Each scene shows the same named points in several views, each turned, perhaps mirrored, and shifted as a whole.
A view may leave some points out. In some views, one point has been moved. Which views, in the order they come, and which point in each? Write - if no view has one.

Scene 1 (5 views)
In the rows, 128 means zero.
view 1:
  Nolas [ 27 134 162 145 126 191]
  nuz [ 57 155 195 166 129 175]
  Mevu [ 74 136 195 138 126 172]
  tenid [ 37 125 164 147 117 199]
  lofa [ 79 140 202 163 102 188]
  koma [ 17 147 163 153 118 187]
  Nagip [ 65 131 188 150 135 184]
  Tud [ 38 137 171 144 123 185]
  zilit [ 77 145 204 157 125 175]
  Nat [ 72 153 205 164 125 173]
view 2:
  lofa [130 138 116 127 136 125]
  tenid [148 105  93  99 104 113]
  nuz [119 113 135 118 114 123]
  Tud [135 108 106 101  95 116]
  Nagip [139 123 124  97 119 127]
  koma [129  91  99 112  83 108]
  Mep [138  99  99 104  92 112]
view 3:
  tenid [144 112  98 164 115 109]
  Mevu [108 148 105 175 138 111]
  zilit [105 162 110 165 122 109]
  Mep [137 109  99 157 112 124]
  nuz [107 149 110 151 108 124]
  Nagip [121 139 115 172 123 107]
  Tud [129 116 100 160 119 123]
  Nat [102 164 110 158 115 117]
  koma [135 105  94 146 106 137]
view 4:
  zilit [110 164 106 125 141 160]
  Tud [111 114 119 133 131 148]
  Nat [120 163 106 129 142 167]
  koma [123  95 122 147 131 155]
  nuz [127 146 104 133 136 167]
  Nolas [112 103 121 136 125 142]
  Nagip [107 147 112 125 130 143]
  tenid [105 113 126 142 127 132]
view 5:
  Mevu [149 137  92 179 130 120]
  Nolas [101 141 108 164 110  91]
  lofa [147 107  98 156 138 126]
  tenid [105 123 100 169 110  93]
  koma [ 97 143 119 149 118  92]
  Nagip [136 131  90 170 115 118]
  zilit [154 132  93 160 128 131]
Moved in: -
